(in the rows, 128 means zero)
The rows below fall into families. The same turns and mirrors carry the whole set onto itself and the rows of a family onto each other. For each named row, which other rows are in its family? Write them in the order they are listed.
These 32 rows form 4 families of 8 rows each.
zun: [129 130 124 151  92 117 136 155 142 104 125 158 127]
vuta: [135 119 118 146 109 122 135 160 132 106 129 163 136]
fen: [109 131 123 122 127  99 156 158 104 141 140 121 134]
simab: [122 142 123 168 116 141 110 105 159 137 112 136 136]
Nedip: [134 107 135 134 137 100 137 135 149 153 118 136 144]
dodam: [102 168 106 155 104 140 134 145 113 114 152 130 121]
dosul: [131 138 127 134 116 150 104 168 134 145 127 129 158]
nebug: [ 99 127 127 125 128  99 149 155 101 136 141 120 141]
dus: [124 146 116 168 112 149 107 117 163 127 119 134 134]
kif: [121 140 117 164 120  88 148 106 128 122 123 134 119]
Vot: [111 138 128 126 126 155 103 168 133 141 135 125 148]
Rali: [102 165 113 152 101 136 125 138 110 116 156 132 115]
Gamag: [104 161 112 155 103 144 123 144 117 111 151 130 111]
dunul: [ 99 170 105 156 105 148 122 141 116 115 141 121 125]
Zev: [115 137 123 132 121 154 107 169 128 151 134 124 155]
soze: [114 142 117 166 118  90 144 103 136 126 131 131 115]
Fur: [126 149 118 163 116 143 100 122 161 135 108 135 130]
dibeg: [136 121 125 150 101 122 140 164 137 109 122 155 136]
balon: [ 90 158 127 145 140 130 120 120 124 158 134 100 135]
Zufal: [ 96 159 126 144 137 121 117 115 130 157 129  96 131]
kud: [102 139 114 157 125  97 156 108 130 122 131 127 109]
metu: [142 120 116 145 105 114 133 155 138 106 124 159 132]
zeza: [103 147 117 140 149 130 123 120 122 163 134  98 141]
sunat: [ 97 156 115 141 139 126 124 111 129 160 137  99 133]
duz: [118 140 117 158 119  95 156 106 138 118 125 131 113]
temi: [130 109 134 135 135 108 129 130 153 155 107 125 147]
Panup: [118 136 126 124 127 154 110 171 127 138 128 127 153]
Fabir: [106 129 125 127 129 101 153 152 101 129 151 122 137]
Zuz: [132 152 117 166 118 144 103 119 160 128 117 139 126]
mavev: [111 136 118 122 126 106 149 170 107 131 147 120 132]
pefo: [128 118 132 135 142 100 131 131 145 154 107 128 157]
dafi: [129 113 131 138 145 107 127 137 151 147 102 127 153]

Same family as nebug: vuta, kif, Vot, Rali, Zufal, Zuz, dafi
Same family as temi: fen, dodam, dus, Zev, dibeg, sunat, duz
Same family as Fur: Gamag, soze, balon, metu, Panup, Fabir, pefo

The rows below fall into families. The same turns and mirrors carry the whole set onto itself and the rows of a family onto each other. For each named row, which other rows are in its family? Write them in the order they are listed.
These 32 rows form 4 families of 8 rows each.
rigil: [149 117 136 150 148 108 143 142 132 139]
Monul: [109 160 106 124 127 101 129  99 144 133]
zukef: [132 132 121 122 128 100 135  96 131 107]
vunin: [138 111 122 141 143  86 142 142 131 129]
vek: [108 168 107 134 109 112 108 102 113 143]
les: [150 117 140 151 116 112 120 148  99 153]
Bilov: [149 107 143 150 119 111 122 144 105 144]
sevud: [122 163 144 148 123 101 109 122 100 169]
tur: [107 165 115 139 102 111 106 105 105 147]
komik: [110 167 102 128 123 100 127  99 139 143]
gabi: [152 109 130 139 139 100 143 138 139 141]
tuvit: [124 165 107 119 120  96 135  98 141 141]
Fet: [134 150 135 151 113 117 122 140 103 179]
Zum: [151 108 139 141 134 102 141 146 130 143]
fote: [144 107 107 130 124 113 140 129 144 126]
mugig: [115 169 138 144 119 100 109 118  99 161]
kapor: [120 135 115 123 130  95 123  97 140 112]
telir: [140 117 141 159 120 118 114 151 105 141]
zifov: [127 139 102 125 137 100 116  92 124 117]
gafi: [143 115 104 138 123 120 151 125 134 120]
nunod: [131 149 127 156 112 115 115 152 115 175]
zufeb: [133 154 134 144 122  87 104 129  91 165]
mubo: [101 166 113 127 120  90 139 105 125 145]
Gam: [138 139 130 155 111 116 126 147 104 177]
Vami: [115 157 120 130 103 124 108 103 107 163]
mol: [120 115 108 126 126 123 145 116 148 127]
beloz: [121 166 144 140 117  95  99 123 112 162]
vasu: [115 164 112 128  93 106 107 106 114 143]
Genim: [126 127 111 124 130  96 127 106 140 107]
Gumi: [137 110 102 130 119 110 140 121 143 119]
Dopiz: [152 102 129 143 127 120 110 141 114 148]
fisu: [126 130 141 145 110 110 133 153 115 176]

Same family as gafi: rigil, zukef, tuvit, telir, nunod, beloz, vasu
Same family as zufeb: vunin, zifov, mubo, Vami, mol, Dopiz, fisu
Same family as kapor: Bilov, sevud, tur, komik, gabi, Gam, Gumi

The rows below fall into families. The same turns and mirrors carry the whole set onto itself and the rows of a family onto each other. For each named row, which other rows are in its family? Write them in the order they are listed.
These 32 rows form 4 families of 8 rows each.
Puzur: [153 109 112 155 157 154 157 142 132  84 161 111 140]
Toru: [117 102  94 144 118 126 116 102 142 114 114 112 159]
Gar: [152 118 128 173 156 156 165 145 147  92 145 149 165]
Biv: [115 104 109 151 140 118 108 105 132  81 128 101 150]
supi: [150 111 129 173 147 160 156 148 138  77 158 143 164]
fabus: [161 117 110 141 143 167 152 143 165 109 141 130 144]
vusez: [157 121 119 144 168 161 161 135 139  98 141 115 144]
dar: [104 113 109 145 114 117 117 113 124 105 128 146 175]
rume: [160 118 118 145 156 162 147 143 159  92 149 121 137]
Gotu: [157 120 130 156 154 164 145 148 162  83 149 139 150]
bezen: [ 99 102 104 141 147 128 104 111 122  78 132 121 160]
molov: [114 104 112 163 111 130 113 109 146 103 113 144 182]
kipus: [102 114 119 151 125 114 112 114 118  85 135 143 172]
rubif: [106  92  93 140 119 127 113 116 138 108 111 127 167]
pupo: [101 100  89 132 134 133 110 108 127 103 123 121 162]
sinob: [152 108 112 163 126 166 164 145 147 111 145 151 170]
kivam: [103  96 117 156 139 121 103 121 129  69 126 129 168]
Nug: [158 119 112 142 151 167 166 134 147 120 131 129 155]
leda: [154 117 121 161 169 149 163 141 140  87 151 122 145]
vesor: [ 96 103 113 153 137 133 104 115 127  79 128 146 179]
firut: [103 114 111 141 132 110 113 111 115  87 137 124 157]
gug: [ 99 101  98 143 123 138 111 112 133 104 118 146 180]
pil: [154 123 136 159 167 163 158 140 141  85 143 136 159]
Moti: [112 107 128 170 133 122 105 111 136  70 127 132 173]
lof: [156 115 111 159 143 159 171 141 152 118 135 144 163]
lor: [106  94  98 140 137 120 107 116 129  87 122 109 154]
Fufi: [159 118 122 152 141 169 150 147 167 102 141 147 157]
vasop: [103  94 110 157 120 128 108 121 138  90 115 147 182]
boz: [156 106  95 145 135 161 166 138 141 117 147 118 146]
bemu: [155 122 128 157 150 169 163 140 149 106 133 149 170]
dumu: [157 115 103 149 156 153 171 137 145 113 141 119 143]
zunev: [105 111 100 135 120 114 117 109 120 107 130 127 160]

Same family as Puzur: Toru, Biv, supi, molov, sinob, Moti, boz
Same family as gug: vusez, bezen, pupo, Nug, vesor, pil, bemu

The rows below fall into families. The same turns and mirrors carry the whole set onto itself and the rows of a family onto each other. For each named row, which other rows are in its family? Write them in the order they are listed.
These 36 rows form 6 families of 6 rows each.
Kuf: [110 135 109 159  92 145 133 114 120 137 111 114 107 111 131 149 144 147]
Gogok: [100 125 102 163  91 132 138 132 136 148 130 109 121 103 134 149 134 132]
Depof: [116 124  99 144 122 112 128 125 114 168 125 112 163 120 117 115 110 146]
muzo: [155 128 129 101 128 136 121 136 140 130 156 120 134 134 128  88 108 127]
zis: [110 130 102 158  98 146 129 117 133 132 102 108 116 101 139 134 149 119]
resap: [147 140 143 125 122 115 127 135  88 131 129 126 159 146 108 117 134 139]
Das: [130 120 116 152 120 104 117 142 108 148 105 119 154 124 115  95 114 140]
sokef: [143 142 137 125 121 143 114 134  85 136 133 123 165 143 118 117 122 138]
Nufaz: [144 134 135 137 127 129 131 136  86 138 133 116 159 144 133 136 139 148]
buru: [ 91 140  90 148 101 148 132 121 134 121 118 119 109 112 125 144 136 136]
sevi: [119 104 100 157 121 106 124 143 121 152 119 129 144 118 126  96 120 137]
Tugor: [136 135 116 121  99 121 135 108 155 122 136 114  89 103 118 117 118  98]
Zibu: [117 145 126 126 104 159 123 115 125 102 148 115 111 121 120 163 128 115]
nore: [148 144 143 128 146 124 124 140 150 137 142 116 143 119 122  87 106 133]
takav: [115 133 121 124  99 122 136 125 163 116 137 120  91 107 126 127 115 102]
kudof: [148 134 124 111 128 121 121 153 121 138 149 128 136 130 123  85  95 128]
zelod: [145 141 120 103 137 129 126 151 127 133 137 118 146 139 128  84 113 141]
pigo: [126 121  99 146 127  98 119 150 107 136 129 123 156 124 118 101 114 149]
ludo: [116 147 126 123  93 130 138 117 169 115 123 118  99 112 126 119 134 116]
vus: [127 142 119 119 110 138 132 109 176 129 140  95 107 112 118 121 109 121]
falor: [152 142 133 115 152 120 133 141 128 127 157 126 134 138 131 101 103 135]
Sufub: [124 146 125 133  94 137 127 116 124  98 150 121  97 116 104 157 133 124]
zuka: [132 114 104 142 131  89 130 129 124 149 117 108 149 127 127 104 112 147]
nosep: [148 137 113 124 143 124 122 146 128 133 155 129 141 123 135  84 102 116]
neba: [133 159 136 136 111 156 125 111 130 106 158 128  99 117 123 148 126 133]
zof: [ 93 120  97 160 108 145 126 108 123 133 111 122 128 115 122 146 141 132]
gelo: [143 129 140 139 126 142 121 121  82 132 130 127 151 147 103 131 138 136]
ded: [154 135 146 132 121 134 132 149  84 146 148 113 139 131 111 134 129 142]
kebe: [159 138 135 126 124 145 121 133  86 135 133 110 157 140 128 118 138 126]
gafu: [125 122 123 129 110 127 133 125 175 123 128 120  97 107 129 103 124 113]
peg: [126 155 147 149 120 151 139 119 120 119 145 122 104 123 102 159 132 119]
Doso: [120 139 113 131  97 118 136 104 167 133 132 120  93 105 126 115 112 128]
Fif: [136 117 102 153 124  97 125 125 100 151 111 117 150 124 112 102 118 125]
bulod: [ 96 129 110 154 102 139 133 118 135 124  98 110 111 112 123 147 138 120]
mul: [123 152 117 140 114 161 123 109 113 108 155 130 110 112 120 155 130 109]
puze: [137 134 135 118 105 154 128 115 114 110 162 125 103 126 111 154 133 117]

Same family as puze: muzo, sevi, zof, gelo, gafu
Same family as neba: Kuf, Nufaz, falor, zuka, Doso
Same family as bulod: Das, sokef, Zibu, takav, kudof
Same family as kebe: zis, Tugor, nosep, Fif, mul

The rows below fall into families. The same turns and mirrors carry the whole set onto itself and the rows of a family onto each other. For each named row, which other rows are in its family? Write them in the order they are listed.
These 33 rows form 11 families of 3 rows each.
guk: [112 155 163 129 154 117 163 121 114 104 138 119 144 130 103 121 110 116
 122 135 131  96 114 140 111 151]
bara: [152 146 177 133 136  83 137 123  99 123 128 128 140 138 126 126 145 120
 132 136 142 142 117 137 108 126]
Tup: [138 110 112 125 131 123 133 141 128 159 119 104 159 109 126  99 119 118
 131 127  83 142 108 125 116 157]
dud: [150  83 138 139 135 120 121 112 126 137 148  98 135 148 173  93 127 121
 141 114 110 122  85 130  99 173]
gudum: [151  96 126 167 124 113 152 141 123 117 145  83 126 149 161 111 107 142
 128 117  89 121  91 124 123 151]
tadov: [126 121 125 124 147 105 125 158  97  87 114 110 141 134 122  95 120 121
 107 160 133 108 143 149 125 151]
sofev: [136 141 147 119 127  98 140 124  98 127 118 139 146 150 123 116 131 142
 137 119 135 119 151 155 138 129]
lona: [145 110 138 143 138  98 162 136 103 106 135  97 152 137 109  90 137 137
 117 136 134 111 143 165 127 182]
Rezup: [131 133 158 103 166 150 146 114 122 109 126 116 117 145 159 127 144 119
 122 149 132 119 115 116  91 137]
demeb: [128 128 154 117 136  95 116 156 109 110 128  88 132 173 116 112 124 132
 113 124 152 121 129 136 135 149]
fupuz: [157  91 114 143 141 148 130 125 141 112 129 109 142 130 149 124 104 134
 137 127 120 108  93 124 113 190]
redi: [168 114 137 132 124  79 155 146 119 116 144 121 134 148 120 104 149 119
 121 165 122 104 137 140  94 167]
Tubu: [133  93 123 136 133 120 113 152 129 119 128  84 135 158 133 126 113 133
 135 105 129 112  97 114 150 171]
kuv: [135 118 166 113 148 112 132 109 110 132 147 101 122 161 172  88 150 109
 130 130 124 128 106 133  84 141]
didef: [122 130 139 111 145 123 149 130 119 156 116 104 145 119 135 107 144 112
 123 134  82 145 124 118 108 124]
Mep: [150 112 156 144 129  83 133 113 110 126 144  85 142 170 153  85 124 122
 123 119 118 118 124 158 102 171]
punet: [153 133 154 141 138 100 146 124 115  98 123  97 146 160 125 115 111 139
 102 140 134 110 149 160 110 170]
Rok: [158  97 149 124 140 111 158 131 128 122 146 131 119 137 148 123 174 116
 128 165 111 110 118 111  92 139]
pev: [122 112 161 108 165 137 166 123 104 113 137 115 124 127 138 103 176 125
 122 150 136 123 124 131 108 135]
bav: [120 120 161 128 154 145 144 120 128 111 142 139 141 105 119 127 113 128
 125 135 131 108  81 122 107 145]
bek: [167  90 110 144 127 106 158 138 136 124 146 115 131 139 139 119 147 112
 145 149  99  94 110 116 108 181]
budod: [119  90 140 121 159 139 128 141 110  95 115 120 126 118 154 120 145 128
 109 157 119 118 122 119 126 119]
dufoz: [165 133 126 155 121  83 133 131 110 126 128 112 155 136 118 120 112 115
 157 116 127 121  98 139 127 180]
Sel: [125  91  98 143 147 130 134 146 116  96 113  96 139 127 146 118 117 118
 131 138 102  93 120 123 148 167]
veg: [138 150 135 135 132  92 157 151 100 109 145  84 119 168 138  85 112 123
 120 138 116 123 115 143 101 142]
Filu: [141 112 147 125 138 128 136 148 114 118 151 114 110 139 162  96 128 137
 119 144 121 143  78 119  89 117]
Rizoz: [148 110 110 137 118 119 129 128 117 134 121 138 153 132 130 120 111 144
 159 104 121 111 118 141 150 161]
ditib: [118 105 156 105 150 134 114 145 121 119 130 102 117 154 146 130 145 129
 124 123 143 129  98 101 130 127]
liluz: [127 114 153 160 142 123 158 116 130 107 138 116 155 118 113 137  96 135
 122 120 114  93 100 136 131 166]
zifo: [149 117 144 142 143 122 141 113 119 135 128 122 132 124 154 146 146 110
 164 119 114 129  80 102 125 139]
pani: [139 123 141 130 129  95 141 138 117 151 116 101 163 122 116  98 124 129
 106 133  89 146 140 145 116 141]
Rur: [141  75 112 138 148 149 155 128 126 121 139 107 140 113 139 106 144 130
 146 128 117 110  94 125 129 184]
sevo: [129 123 133 106 139 140 135 118 111 137 121 150 131 131 149 127 142 132
 160 118 126 122 113 119 133 121]

Same family as Tubu: demeb, ditib
Same family as sofev: Rizoz, sevo
Same family as dufoz: bara, zifo
Same family as Sel: tadov, budod
Same family as didef: Tup, pani
Same family as fupuz: Rezup, punet
Same family as bav: guk, liluz

